Some points, each followed by its number:
-33;13;31;-24;20;41;-36;-5;11;-4;-41;-30;15;0;-34;12;-26;-3;-3;-1;-30;5;18;3 0
-7;-7;34;-2;-41;-1;20;-3;24;-7;-3;-18;-30;6;-19;9;-16;20;-15;26;7;22;7;-5 1
-51;3;-3;-31;-12;-24;-10;1;16;19;-9;-24;-12;15;26;11;-10;-29;-19;-7;35;20;14;9 2
-34;17;-4;-19;-19;23;-7;-51;8;22;-6;-13;31;21;62;-27;30;-25;3;-30;-21;-15;-9;23 3
-46;76;17;-17;5;7;16;4;19;0;14;-31;-3;0;-4;-25;19;18;4;-2;-3;-16;-15;8 4
-46;35;5;-56;-28;-20;-2;0;4;-13;8;-7;9;-15;0;11;-38;8;20;24;16;-11;1;-2 5
49;-29;11;-7;-18;8;2;60;-18;-28;-3;-2;0;-35;-8;2;18;19;8;14;-4;27;-35;-23 6
9;26;-42;-40;-5;-32;14;25;-13;-11;6;-13;6;-20;2;31;-8;15;38;17;31;-24;20;-30 7
-25;13;1;-30;-5;-16;-28;1;11;20;-29;-12;-14;16;17;1;-2;-14;-16;-2;9;11;9;-8 8
27;-69;-6;11;-19;18;25;45;22;-55;-11;16;37;-25;27;-23;62;-38;4;-30;-17;21;-21;5 9
-37;-7;7;-14;-14;-29;6;17;6;22;-12;30;-45;40;-3;3;-59;-65;-9;-29;6;23;34;-11 10
36;-32;-14;34;-11;6;-6;28;-52;-24;-8;62;17;-19;-7;-5;-18;-11;15;-34;-7;-4;-14;-23 11
22;1;1;-36;7;-34;-18;38;22;-22;1;16;19;-40;-3;-8;74;10;23;-8;24;-4;-20;-20 12
24;20;30;-47;6;-13;-45;13;-25;28;22;-31;-2;-5;-22;-7;19;37;61;37;-2;4;-4;-15 13
-31;30;3;-42;2;-14;14;16;-29;-27;9;-10;-6;-24;-22;17;-20;10;8;8;26;4;-34;20 14
34;-46;-16;10;16;-5;-16;2;7;-36;-20;29;5;-9;28;8;9;-21;-42;-11;-30;6;13;-25 15
22;50;-11;-29;30;-5;16;-33;15;-29;29;-20;-4;-21;-9;-5;32;60;-1;24;-3;-32;-6;-9 16
-6;34;26;-11;7;15;-25;-55;9;35;-1;-1;-32;8;-22;5;-39;30;-3;11;-1;-21;3;11 17
-7;35;-20;31;5;14;14;-42;35;-48;15;-21;19;-21;22;-4;3;41;-17;-24;-1;-41;1;35 18
36;-23;55;-30;-26;22;-6;-16;-8;-23;1;-24;9;-11;2;-18;5;32;-5;-11;-40;23;-8;0 19
-24;32;-6;-17;7;-17;25;45;16;-13;35;2;20;13;34;-39;32;-14;24;-42;40;-23;-25;15 20
21;16;-22;42;5;7;24;-38;-43;30;41;10;8;24;24;-15;1;-24;28;13;0;-2;-11;15 21
-12;-21;-13;47;0;-1;-7;4;1;0;-13;36;20;-16;-36;-2;-17;23;-27;-22;29;-2;3;7 22
-1;13;8;-22;1;-26;-44;-5;-21;54;-2;7;-37;32;34;12;-23;-48;10;-12;0;31;15;-11 23
4;32;-3;-13;40;-31;-18;-33;24;10;2;-13;-15;-30;-35;-5;37;59;1;56;-3;-19;-4;-5 24
47;-25;-11;3;9;7;-6;15;-18;10;-10;6;-2;-25;-21;9;11;12;12;5;25;17;-2;-16 25
-5;-7;27;4;-39;-1;18;-3;31;-9;-1;-26;-25;4;-13;5;-13;23;-17;23;11;23;12;-5 26
-3;21;-6;-26;15;-12;-70;-42;-16;45;0;-32;-14;32;23;11;-19;-4;18;10;-21;-6;33;7 27
-22;39;-30;10;24;18;0;-73;-21;36;24;-22;15;16;7;-10;9;0;26;19;-20;-13;17;34 28
-16;-42;1;9;-16;29;3;30;41;-48;-14;0;49;6;40;-25;1;-9;-12;-50;-22;-21;23;27 29
-3;14;-34;18;-3;17;-10;-7;-34;-35;15;0;40;-1;43;9;7;-10;-28;-10;1;-39;-14;-9 30
10;11;25;-31;20;20;14;-4;24;-49;-6;-2;-25;2;20;-7;-25;14;-11;-18;-31;-7;-12;24 31
17;14;47;-19;36;38;15;-61;3;-6;2;-31;2;5;-29;2;49;27;-11;48;-43;18;-51;-6 32
-28;28;-70;29;23;10;40;-26;-3;25;13;8;4;-5;17;15;24;-29;-3;-15;54;-10;12;4 33
3;-2;-37;51;16;10;2;10;-4;-22;0;-3;22;22;34;-1;11;-28;-41;-27;-22;-24;41;-16 34
11;12;72;-28;-16;8;16;27;17;3;-3;21;-53;48;-35;-11;-6;-29;-24;4;-44;5;-7;-47 35
37;-16;1;25;-16;0;-59;8;13;-7;9;-33;6;16;43;-10;-1;-8;-15;-18;-18;8;38;12 36
44;6;4;22;-11;17;-40;-29;-17;-4;16;-42;22;10;43;-2;-6;22;12;-6;-33;0;10;25 37
25;8;-3;-27;0;6;-9;-25;-37;3;12;-1;12;-16;4;8;-2;34;43;22;6;6;-12;-6 38
15;-5;17;-2;-12;-13;-40;-10;-26;43;3;7;-22;12;-19;18;-23;-16;9;11;-4;0;10;-10 39
-32;-6;-33;31;10;29;15;-18;-11;3;-5;18;31;54;15;-2;-19;-16;-29;-19;-12;-40;16;-5 40
-22;-32;-52;64;-34;23;-20;28;-13;-3;-25;15;24;-7;32;2;-32;-17;-21;-28;22;-26;42;-21 41
-31;20;-1;9;8;18;-38;-72;-32;4;-11;-28;13;-19;12;-1;-41;17;13;20;-41;-39;1;50 42
13;42;-28;6;9;14;-11;-25;-26;-36;30;-22;24;-31;41;-9;5;70;17;-10;-15;-19;6;28 43
-26;4;-24;-5;-4;29;27;-38;-14;40;14;-28;12;42;7;12;-13;-11;27;-10;7;2;15;26 44
-41;32;8;-57;-34;-20;0;7;3;-12;10;-7;5;-16;-2;13;-35;7;20;25;16;-9;-3;-4 45
5;13;10;37;29;8;-32;-43;15;65;3;-20;-26;25;-10;-1;-6;13;-3;22;-8;-17;5;29 46
36;-63;-1;6;-35;14;0;43;30;-56;-24;18;26;-15;30;-24;23;26;-40;-31;-20;-10;8;-14 47
-12;-58;2;33;-10;9;-18;4;-19;-30;-33;33;68;41;38;-36;18;-55;-50;-35;-57;-9;-2;-5 48
-5;16;-7;-4;-22;-2;-10;53;-14;-30;-8;-31;5;-43;-55;44;-5;35;-14;27;15;-8;13;-43 49
11;18;-29;-37;8;-22;26;51;-16;-19;11;13;-14;-7;-14;32;-4;5;33;5;26;17;9;-29 50
-1;30;26;-7;-9;19;22;-50;-19;21;10;-26;18;-2;-35;2;-4;11;14;53;-7;4;-62;31 51
15;21;-49;15;6;-39;0;32;-30;-21;16;-21;17;-17;-5;23;30;-34;-6;0;2;-36;37;-39 52
-19;13;15;-47;-15;6;-21;43;12;-26;-22;-28;15;-19;-20;16;-10;-2;-9;-57;11;-3;13;-15 53
6;20;21;-22;13;26;-38;-50;-17;18;-16;-50;-9;4;-42;27;-37;52;21;56;-39;-6;16;7 54
10;-32;0;30;13;-7;39;10;40;-10;0;38;-2;61;19;-6;11;-53;-23;-34;-24;-8;9;0 55
-55;9;-15;-29;-1;-6;11;36;20;1;-6;-2;17;-12;2;2;-10;2;-1;-46;64;3;-2;30 56
-10;30;1;-2;-15;23;-29;-74;-32;4;0;-1;47;20;55;-19;17;-8;20;0;-53;-35;-21;11 57
-16;2;-55;33;2;-6;38;8;-2;12;22;9;9;14;43;10;22;-33;-8;-5;39;-10;7;-7 58
72;-10;34;-21;5;-29;23;78;-6;15;12;-8;-34;-52;-43;13;62;41;42;45;60;56;-60;-17 59
-9;-25;-7;5;9;0;30;49;-3;-14;-26;20;-17;-4;-44;24;-24;-12;-20;0;17;9;3;-13 60
5;-24;31;14;6;-7;-20;-77;-20;16;-1;9;2;-13;-3;-15;-33;21;-4;30;-35;2;-31;48 61
-17;25;6;4;-28;23;-19;-106;-23;11;5;-4;4;26;20;5;-26;-25;3;11;-79;-24;28;8 62
-51;15;-17;20;-4;17;-29;-43;40;-24;-16;-7;27;4;8;-17;-26;17;-2;9;-34;-41;39;24 63
50;-52;33;45;-15;10;4;-4;26;-3;9;7;6;-24;-4;-27;28;4;12;-25;-13;19;-15;24 64
-10;-10;-11;18;-20;-34;-16;32;19;-28;18;28;12;3;41;-2;-19;3;-9;-33;30;-5;24;-4 65
-27;37;-9;13;-12;-7;0;-7;2;13;32;-12;-14;34;21;-5;-36;-17;-4;4;-6;-8;34;6 66
-17;9;3;6;1;-11;17;-16;17;-45;-17;0;11;18;-20;24;4;-48;-32;-1;-56;-45;9;-21 67
-1;28;15;-3;-12;12;23;-37;-24;20;11;-25;23;-9;-35;5;0;10;14;51;2;4;-61;26 68
25;-6;21;-3;7;-26;-5;-16;36;-2;22;-12;-17;-25;3;-18;11;31;12;-10;14;3;5;35 69
-36;-9;11;-18;-18;-30;8;24;0;24;-11;32;-45;36;-1;6;-58;-65;-9;-28;8;30;30;-10 70
5;-16;-19;0;2;18;26;17;-36;37;5;24;10;-8;3;0;-2;-8;39;5;38;18;-40;-2 71
16;0;25;1;8;-25;-25;31;22;27;4;-6;-34;-41;-44;9;21;31;-4;25;37;3;-22;-10 72
Which three points above are nearest to each new point? Their numbers follow each, smallest number first.
-26;31;-66;27;27;7;39;-20;5;25;11;8;-1;-3;13;14;25;-24;-6;-18;61;-10;14;1 33 44 58
27;-3;20;0;38;10;-32;-26;9;23;-11;-16;8;-39;-46;-9;56;67;-11;48;5;-8;-26;-4 24 32 72
-10;-9;-17;23;-20;-32;-17;30;17;-27;19;25;16;3;47;-3;-17;3;-9;-39;32;-7;30;-2 41 58 65
-18;-32;26;21;-12;20;3;-45;9;1;-22;40;10;37;-7;-1;7;-51;-52;-4;-66;-31;-2;-9 40 55 67
-2;47;-3;30;-18;-7;-5;-17;4;-27;31;-12;10;-23;-5;-4;-9;23;-24;4;-18;-62;10;-8 16 18 30
-36;-58;4;34;-40;43;33;2;13;-26;-27;-10;48;20;20;-12;-2;-42;-13;3;-31;33;-29;42 9 29 48
47;11;9;18;-6;17;-44;-38;-20;1;14;-46;18;15;41;0;-8;27;14;2;-42;-3;7;24 36 37 43
-12;-1;27;4;18;23;-2;-37;-39;38;-31;18;-23;43;-22;10;-43;-52;-13;-1;-57;21;-12;-11 0 23 39
-28;-16;-52;30;-4;-21;22;38;-4;4;3;30;7;-26;-5;27;6;-47;-24;-15;59;10;9;-19 33 58 60
37;-32;-18;36;-9;7;-4;30;-52;-26;-5;61;22;-18;-5;-6;-12;-13;14;-35;-5;-6;-15;-23 11 22 25
45;8;6;24;-9;21;-42;-24;-15;-8;16;-41;24;14;49;-6;-3;16;15;-13;-38;-3;12;25 36 37 43
-9;-31;60;-6;-16;31;19;-16;8;-29;-20;-12;-3;-4;0;-30;-15;31;-11;9;-34;24;-24;23 1 19 31
5;-44;-13;23;-24;-21;12;38;42;-8;10;12;26;-12;26;-15;37;-14;12;-42;42;-3;0;16 9 20 65
33;25;20;14;13;-21;-2;0;-23;-4;20;29;-37;-4;-27;-12;-33;4;4;3;-13;-26;13;-20 17 25 39
13;8;12;-7;-13;-38;7;34;32;-17;4;-8;-32;-36;-47;19;10;44;-1;33;15;4;8;-19 26 49 72
-5;21;7;-20;1;-28;-38;4;-18;52;1;8;-38;34;36;6;-19;-53;10;-17;4;28;15;-13 8 23 39
-31;-5;-31;20;8;33;12;-13;-11;3;-8;16;31;52;14;-1;-20;-16;-27;-16;-15;-36;20;-7 30 34 40
24;-49;-8;45;-9;14;-8;-31;-33;17;-9;34;10;17;28;7;-13;-27;-18;0;-33;11;0;-8 11 15 40
35;-42;3;33;38;12;8;-15;-8;38;-6;42;-14;34;-4;-4;34;-32;-18;-5;-13;9;-40;1 25 55 64
-18;2;3;6;-4;-10;22;-15;20;-44;-18;5;12;18;-19;27;6;-50;-29;-3;-50;-41;9;-19 34 55 67
-41;-13;-26;-30;-14;-26;53;71;32;-5;-20;-11;-8;-10;-7;26;-6;-20;33;0;70;15;-18;10 50 56 60
-68;19;-15;-36;-3;-7;11;32;21;2;-8;-2;15;-7;8;1;-13;-3;-3;-49;60;-2;3;30 2 53 56
7;-27;30;-39;-32;-4;49;73;45;-13;-14;34;-18;5;-18;9;42;-55;-4;-25;26;33;-14;-43 9 35 60
-21;45;3;-15;19;-9;8;-50;20;11;14;-19;-38;35;34;-3;-16;-7;-8;0;-19;-4;21;17 8 17 66
45;12;10;12;11;0;5;-48;-30;-3;26;10;-8;36;9;5;6;-8;19;20;-48;-9;-25;-3 21 37 38
-69;5;35;-8;-54;30;21;11;47;-40;-14;-12;16;27;26;-23;-11;-16;-57;-3;-25;-15;-6;11 1 26 29
-1;14;3;16;-14;21;31;37;19;-16;27;12;44;30;50;-45;69;-38;-7;-61;2;-11;-8;-11 20 29 55
-25;5;-21;-10;-12;24;20;-38;-20;41;16;-24;12;40;5;11;-15;-9;27;-8;10;2;24;21 28 44 66
-26;13;39;2;0;9;3;-45;-26;5;-9;12;-15;31;-3;-6;-41;-50;-27;8;-65;-4;-23;8 61 62 67
5;-60;23;73;-32;36;21;-30;-28;7;14;11;33;-3;9;-26;-24;-40;-5;-27;-31;29;-35;59 21 61 64
-12;19;-9;-3;-19;-1;-4;49;-7;-31;-10;-33;6;-39;-56;44;-4;36;-17;28;17;-11;15;-42 7 49 60
7;-11;15;46;19;-18;-7;-29;39;11;2;12;-38;29;-35;-8;-26;3;-17;1;-22;-20;21;22 17 46 69
-25;59;10;-38;49;-10;11;-38;-21;31;-16;-3;-36;17;-52;14;-24;-10;2;16;-19;21;-10;-5 8 17 39
-10;36;25;-12;6;17;-18;-55;17;28;0;-5;-33;15;-16;7;-36;21;-8;7;-6;-23;5;12 17 39 46
87;-50;25;-33;-21;-13;0;29;-27;-33;-3;18;17;-36;24;-8;34;15;16;-2;-16;32;-40;-15 6 19 25
-41;55;20;-18;11;3;-56;-51;-20;48;-2;-13;-12;49;33;-19;-48;-21;8;-13;-21;-11;-14;33 17 27 66
-26;31;-69;28;25;11;42;-31;-2;21;14;9;3;-9;13;16;29;-26;-1;-15;52;-15;10;4 33 44 58
2;-46;-54;49;18;2;-7;9;-19;18;-19;26;-9;11;24;13;-42;-5;-6;-9;27;-4;36;11 22 41 58
-50;11;-32;5;-5;-14;11;41;2;41;20;-11;1;-22;26;14;22;-42;34;-34;97;17;-6;22 33 56 58
48;-27;-9;6;8;8;-7;13;-16;12;-10;7;3;-24;-21;7;15;11;8;5;19;15;-4;-17 6 25 38
-18;1;7;1;-4;-10;21;-9;16;-39;-23;4;9;22;-21;26;-2;-58;-30;-2;-51;-35;10;-23 34 55 67
21;-1;3;-35;17;-34;-4;41;21;-25;1;18;17;-41;-14;-10;77;16;20;2;27;-3;-32;-22 6 12 72
24;-68;-4;16;-19;14;23;42;29;-54;-12;19;34;-27;21;-24;61;-40;4;-28;-12;21;-15;4 9 47 64
-11;-25;-17;5;11;-4;31;57;-3;-16;-29;19;-14;-11;-46;24;-22;-14;-24;-3;25;10;6;-16 22 50 60
-17;-22;-3;25;10;1;29;3;4;10;-6;17;-16;33;27;1;-1;-56;-33;-24;4;31;-23;18 2 55 58
-26;14;-2;-30;-3;-14;-23;0;8;21;-30;-14;-11;18;17;3;3;-15;-16;-2;10;12;7;-5 2 8 23
48;11;0;20;12;2;7;-47;-35;0;26;6;-4;33;9;3;7;-10;21;25;-43;-9;-22;-1 21 37 38
29;-45;-16;12;14;-7;-16;5;10;-34;-22;28;5;-8;25;9;8;-22;-43;-10;-30;6;14;-25 15 34 47
26;-68;0;14;-15;17;23;40;29;-50;-14;12;32;-25;20;-26;53;-39;7;-26;-17;27;-17;7 9 47 64
-36;-8;-35;13;0;-13;2;-13;-29;17;-16;38;12;9;-11;14;-18;-38;-17;-2;-16;-24;22;-19 39 40 67
24;-10;60;-15;14;-7;-5;-18;17;33;8;-9;-46;-21;-52;-7;15;45;17;51;0;46;-40;18 1 69 72
5;-41;5;0;-48;-4;17;51;10;-53;-18;21;35;-32;11;3;26;-57;-7;-40;-7;12;-9;-24 9 15 47
-35;15;-23;18;23;7;32;-32;18;-4;14;23;24;0;-5;-5;20;2;-5;-14;40;-18;-18;24 22 33 58
27;10;65;-39;-3;32;1;-17;-3;-1;3;-53;-26;7;-18;0;-10;44;10;23;-51;22;-14;8 19 32 54
-49;4;-28;-39;38;-31;10;-5;8;14;-10;20;-14;-3;10;10;-7;6;27;-5;52;-7;-14;33 2 14 56
29;-48;2;27;4;-9;25;32;42;-14;3;14;1;-9;-22;-17;55;-9;-16;-14;13;11;18;-2 9 25 64
-46;21;-2;-23;-20;-22;11;24;32;-53;-7;-2;24;21;32;-22;24;-24;-33;6;-28;-29;5;-12 8 29 67
-9;-28;60;-3;-15;31;21;-16;11;-27;-19;-11;-4;-3;0;-31;-19;31;-11;12;-38;24;-24;22 1 19 31
13;17;5;1;32;-16;-25;12;14;28;-5;-2;-10;28;46;-15;42;-32;-16;-23;-3;28;1;-1 8 23 36
-4;11;6;-27;33;4;-10;-21;-23;11;13;-2;4;-11;-23;4;7;45;13;38;-2;19;-27;13 38 51 68
48;30;36;-41;42;-19;-18;7;22;-6;7;-7;-28;-21;-39;-19;36;62;-1;46;-12;-2;-31;-20 16 24 72
17;-8;7;1;-9;-12;-38;-11;-32;42;2;1;-14;9;-18;19;-21;-16;10;14;-4;0;12;-10 23 27 39
-15;-46;-49;46;3;-22;11;18;9;13;-2;23;19;-10;23;14;10;-25;-18;-11;53;0;8;5 22 58 65
16;-6;-6;7;-9;-28;18;39;13;-10;22;-26;10;-47;5;3;56;11;30;14;54;23;-24;9 6 12 25
-10;7;20;12;13;50;-51;-49;2;21;-28;-15;16;26;-43;-2;-17;-13;-21;16;-71;-37;38;-20 0 62 63
1;-10;-40;10;-5;24;28;51;-11;7;-25;26;2;2;-23;11;-14;-18;-14;-37;39;-8;35;-36 22 41 60
8;-16;12;44;16;-16;-4;-27;43;10;0;15;-37;30;-30;-7;-25;0;-15;-5;-22;-20;21;26 17 46 69
14;8;27;-35;19;19;12;-4;24;-48;-5;0;-28;-4;12;-2;-22;15;-12;-16;-30;-4;-11;21 19 31 69
-15;0;-53;31;4;-3;40;0;-2;6;21;13;9;15;39;13;21;-33;-12;-6;35;-11;2;-5 33 34 58
-34;-3;-35;3;2;-15;8;-11;-34;21;-17;41;3;12;-20;17;-20;-42;-17;-3;-14;-18;22;-26 39 40 60
59;-41;21;0;-30;-1;-26;39;-2;-25;-5;-14;10;-22;-3;-6;18;46;-12;4;-14;31;17;-26 6 19 25
-10;-8;-4;-28;25;-13;-5;41;17;8;-15;6;6;-20;21;-7;62;-36;-9;-18;33;-2;-43;10 12 20 56
-49;13;-37;32;-9;16;-4;-17;26;-58;-21;18;70;-31;3;-6;30;43;-26;-15;6;-79;2;6 18 30 63
-6;-55;-16;-10;-10;-42;-48;87;27;-24;-41;-7;1;-6;30;-4;-16;-8;-34;-36;33;29;40;-12 8 53 65
-19;6;5;-45;24;-6;48;-4;-5;22;-14;2;-33;-10;-53;26;-7;-8;27;34;20;36;-30;-4 14 50 60
31;10;-28;41;28;15;-3;-9;-9;19;15;-19;-10;-14;-16;8;12;31;3;8;11;-22;21;4 25 38 46
-13;-12;-23;-24;-8;9;62;55;-21;18;12;8;-4;30;34;6;18;-56;46;-19;38;20;-42;1 20 58 71
45;6;25;-10;-3;-8;15;46;7;3;15;-6;-38;30;-2;-15;10;1;-11;0;-33;16;8;-30 1 26 35
33;-42;-48;49;17;-8;44;43;11;-10;20;37;16;12;35;-17;28;-27;5;-61;48;-8;0;14 55 58 65
47;-10;-23;12;20;-24;-11;45;-22;-11;11;8;-1;-47;-35;-1;15;53;26;24;36;1;11;-19 6 25 72
-16;29;-13;-6;-24;3;15;0;15;3;15;-46;4;-13;21;-6;28;7;29;-21;14;-24;14;16 4 20 69
26;23;4;-38;39;-33;-51;-15;21;-27;-3;-10;-17;-44;-60;19;8;48;23;38;-31;-39;30;-17 13 16 24
-24;49;0;-14;20;-15;5;-50;24;9;14;-19;-38;35;34;-4;-15;-8;-9;2;-18;-12;26;16 8 17 66
-39;26;-6;-44;1;-17;10;29;-33;-33;2;-13;-3;-31;-22;24;-25;9;3;2;34;6;-31;17 5 14 45
31;24;19;13;9;-21;-3;-2;-24;-4;18;28;-38;-4;-27;-9;-36;1;0;5;-15;-26;15;-22 17 39 66
4;6;25;-47;5;-17;-58;7;-33;71;-25;8;-65;31;12;20;-59;-39;24;6;0;33;8;-15 23 27 39
4;2;19;-5;-28;-9;-34;-8;-25;-23;10;-15;30;-22;-1;-9;-19;35;28;12;-21;17;9;4 19 37 38
-25;-25;-52;69;-33;27;-17;21;-16;-3;-20;10;28;-6;36;1;-26;-19;-14;-24;17;-31;37;-19 34 40 41
35;-55;-18;29;-47;-12;-10;28;10;-12;-9;-8;6;-14;39;10;-27;1;5;-33;39;22;25;5 36 41 65
44;5;23;-9;-2;-9;13;42;9;0;16;-8;-36;32;2;-15;9;4;-13;-2;-34;13;11;-25 1 26 35
-14;16;-31;25;40;19;3;-47;-8;42;8;2;17;9;-16;0;17;1;9;18;25;-5;-2;13 28 33 44
47;-28;5;-6;-15;9;14;62;-20;-33;0;1;2;-39;-10;3;24;19;8;18;-1;24;-47;-22 6 12 25
22;23;-2;38;20;28;19;-46;20;-35;36;-5;39;23;3;-37;32;46;-7;-4;-39;-46;1;23 16 18 43
9;-20;25;1;1;-6;-21;-35;-10;69;-18;2;-46;25;-35;14;-27;-11;-7;41;-21;12;14;-14 17 39 46
-21;19;27;-9;-13;5;0;19;17;-56;-7;-6;12;7;8;-12;-17;5;-30;-5;-42;-10;17;-2 26 31 67
16;30;-26;40;4;5;20;-41;-33;23;48;-1;11;22;33;-13;6;-16;33;11;1;-16;-6;20 21 28 44
23;9;-5;-25;1;6;-10;-26;-40;6;10;2;11;-13;9;4;-9;33;42;19;8;6;-9;-2 13 25 38
-9;-51;-49;44;-1;-21;12;13;12;12;-1;22;18;-11;23;14;13;-20;-18;-10;50;2;5;7 22 58 65
24;29;9;-34;38;-25;-52;-20;15;-28;-4;-15;-9;-38;-59;13;9;47;18;41;-48;-43;30;-22 16 24 54
61;-32;-23;35;-11;-3;4;54;-1;9;-6;13;0;-11;-18;14;33;-13;-14;-10;24;22;29;-49 6 25 60
-23;35;-8;16;-18;-1;-5;-7;4;12;34;-12;-9;35;27;-10;-33;-16;-4;3;-13;-11;35;5 8 44 66
35;-20;19;21;-23;-2;-27;33;19;-2;0;-23;9;16;15;8;16;-29;-33;-18;-24;1;28;-19 15 34 36
-33;39;-3;11;-20;3;1;-6;4;15;28;-14;-9;39;26;-8;-41;-21;-5;-1;-12;-9;32;5 8 44 66
-51;25;-7;-22;-21;-17;15;25;35;-54;-10;-5;26;19;33;-21;25;-27;-31;5;-25;-30;7;-10 8 29 67
39;26;11;2;30;5;37;12;36;-24;25;10;0;-10;-28;-36;73;25;-12;-4;-19;-17;-20;-22 12 16 69
-12;-28;63;-10;-13;31;22;-14;10;-28;-20;-11;-7;-5;-1;-31;-19;31;-10;12;-33;26;-27;22 1 19 31
80;-16;29;-17;-20;22;-25;-12;5;-27;22;-38;21;-7;15;-21;62;69;-23;36;-81;9;5;-27 19 32 37
-40;26;-1;-44;-2;-18;12;25;-24;-30;5;-12;-5;-29;-23;16;-31;12;4;5;35;3;-31;23 5 14 45
-4;3;-19;-2;-18;-50;-50;-11;-24;25;2;1;-3;-55;-11;31;-13;-3;11;1;29;-23;23;-1 7 25 39
-16;23;10;-44;31;-9;2;-12;12;-16;-9;0;-41;-11;-15;22;-33;42;14;11;18;-11;-15;23 5 14 17
-24;37;8;-38;4;-6;-5;-11;15;-8;-16;-19;-13;1;-6;12;12;6;-7;6;-10;-13;9;-19 4 5 8
-34;15;6;6;1;21;-34;-73;-27;2;-10;-22;14;-16;18;-7;-41;12;20;15;-42;-31;0;56 28 42 61
-17;-44;-3;10;-14;29;2;25;40;-47;-17;-8;45;2;41;-24;2;-7;-10;-48;-17;-20;24;35 9 29 47
-11;0;-10;-65;12;-43;38;17;12;33;3;7;-49;5;-22;25;-5;-25;33;4;56;33;-15;5 2 14 50
-7;-23;59;-5;-12;27;13;-20;6;-28;-14;-9;-3;-8;1;-29;-21;36;-7;13;-38;21;-26;28 1 19 31
5;43;-23;2;8;13;-9;-27;-21;-31;27;-21;21;-32;39;-6;5;67;20;-6;-12;-18;5;28 16 18 43
87;-48;22;-28;-23;-10;4;33;-29;-35;-2;21;23;-32;29;-11;39;7;16;-6;-17;31;-42;-17 6 9 19
26;-11;54;-11;12;-9;-8;-22;11;27;12;-6;-42;-23;-46;-10;14;46;16;51;0;46;-40;19 24 69 72
9;64;26;-8;12;-2;-83;-43;-41;21;38;-56;-17;8;16;-4;-36;39;21;29;-26;-7;18;17 27 37 54
77;-15;27;-12;-23;21;-23;-13;8;-22;23;-35;20;-7;13;-20;59;63;-23;34;-80;10;10;-27 19 32 37
4;29;16;-54;1;-38;2;61;18;19;3;-28;-51;-41;-38;25;32;25;19;33;66;28;-25;-15 50 59 72
-9;19;-34;20;1;22;-5;-10;-35;-32;12;-1;38;0;37;10;5;-10;-28;-6;-4;-44;-16;-11 30 34 40
9;-52;-11;43;0;11;31;16;-20;28;-1;8;4;29;3;-6;22;-41;3;3;-4;30;-28;17 21 55 71
-55;10;-18;-29;-4;-5;8;34;14;2;-4;-2;18;-11;4;3;-11;1;-1;-47;60;3;0;30 2 53 56
-30;9;17;-9;22;0;-2;-57;23;20;-22;-5;-12;-3;-12;7;-19;-2;0;24;4;23;-17;33 8 17 61
25;-69;-3;13;-18;14;21;47;29;-56;-15;21;30;-26;23;-24;57;-40;5;-28;-12;22;-14;3 9 47 64
70;-54;-20;34;5;7;-2;25;-3;-21;-23;46;13;27;40;6;18;-49;-39;-36;-35;-1;19;-51 15 34 55
-41;76;19;-17;11;8;19;0;14;5;16;-33;-5;4;-8;-20;22;16;3;2;-5;-7;-20;8 4 14 16
-17;-61;5;32;-13;10;-18;5;-19;-29;-35;33;66;41;39;-35;18;-59;-47;-38;-57;-7;-4;-2 15 29 48
63;-70;-11;36;-8;11;33;43;9;-19;3;23;32;-5;39;-22;79;-29;-21;-8;-1;41;-34;-12 9 47 64
-3;31;-18;25;6;11;11;-39;32;-48;11;-17;17;-22;20;0;4;40;-19;-24;-3;-38;1;31 18 43 63
44;16;-2;2;27;13;1;-33;-19;9;21;-12;10;14;20;-8;17;32;28;37;-17;-26;-28;9 21 37 38
-22;62;0;-36;52;-10;12;-32;-28;31;-14;-5;-34;13;-53;18;-22;-9;6;11;-15;15;-6;-12 14 17 39
-10;-34;-26;30;-34;10;-16;29;43;-28;-13;-23;38;-23;53;-15;0;-3;-26;-58;21;-27;22;24 29 41 65
-13;34;-41;-18;-17;-11;6;29;14;-2;16;-10;10;7;30;-3;8;33;32;-22;23;-44;28;-14 7 20 65
-20;61;1;-35;53;-11;11;-34;-26;33;-15;-3;-39;16;-55;20;-22;-12;4;12;-13;17;-8;-10 14 17 39
-15;-17;-13;14;-23;-32;-17;38;11;-25;9;33;16;2;40;-1;-26;4;-9;-32;29;3;20;-3 22 41 65
-18;-2;-6;13;-22;-33;-13;32;19;-23;19;19;11;6;40;-1;-20;3;-6;-25;25;-10;25;-3 2 65 66
24;21;-1;34;26;26;19;-44;23;-40;35;-4;39;21;2;-37;33;48;-12;-3;-37;-47;-2;20 16 18 43
-24;5;-22;-9;-8;25;23;-33;-13;42;15;-26;8;41;5;15;-16;-11;29;-12;12;3;20;22 28 44 66
-4;15;47;7;17;21;-16;-69;9;6;2;-12;25;22;-5;-13;24;5;-14;33;-64;10;-33;24 32 51 61
9;24;25;-54;3;-40;0;57;22;19;-1;-20;-52;-42;-43;22;31;29;16;33;61;30;-22;-17 50 59 72
7;13;2;45;-3;-4;3;-17;31;13;31;-13;-5;9;17;-10;21;-6;-10;-18;11;-24;4;32 18 66 69
55;7;33;6;-4;-1;-32;-14;32;43;14;-26;-39;2;-3;-9;16;20;14;6;-4;29;26;-3 39 46 69
36;-46;-13;4;14;-14;-17;10;11;-34;-24;28;-3;-13;23;12;6;-15;-45;-5;-23;10;15;-28 15 34 47
4;25;25;-45;7;-15;-37;12;-24;34;19;-27;0;8;-8;-16;16;22;51;31;6;9;-9;-10 13 38 39
19;-10;25;-2;11;-1;-1;0;2;-40;-10;-5;3;-33;-77;15;-11;59;-17;34;-30;-7;-12;-10 1 24 49
14;-22;27;1;-2;-2;-19;-35;-15;68;-18;5;-46;26;-31;18;-27;-12;-6;44;-22;14;11;-13 17 39 46
13;-24;3;6;1;13;-47;20;-10;23;-24;2;26;-12;-33;-9;34;-19;9;-10;-13;4;2;-21 8 25 39
53;-52;34;40;-16;8;0;-7;22;-3;8;8;2;-26;-8;-27;21;7;11;-18;-15;22;-16;24 19 64 69
-19;-29;-27;18;-33;15;-14;36;33;-24;-13;-26;38;-21;57;-15;5;-8;-26;-57;21;-21;19;22 29 41 65
2;-31;-32;59;26;-18;7;20;3;49;-7;21;-1;6;1;-2;34;-33;-13;-7;39;41;-2;-3 25 58 71
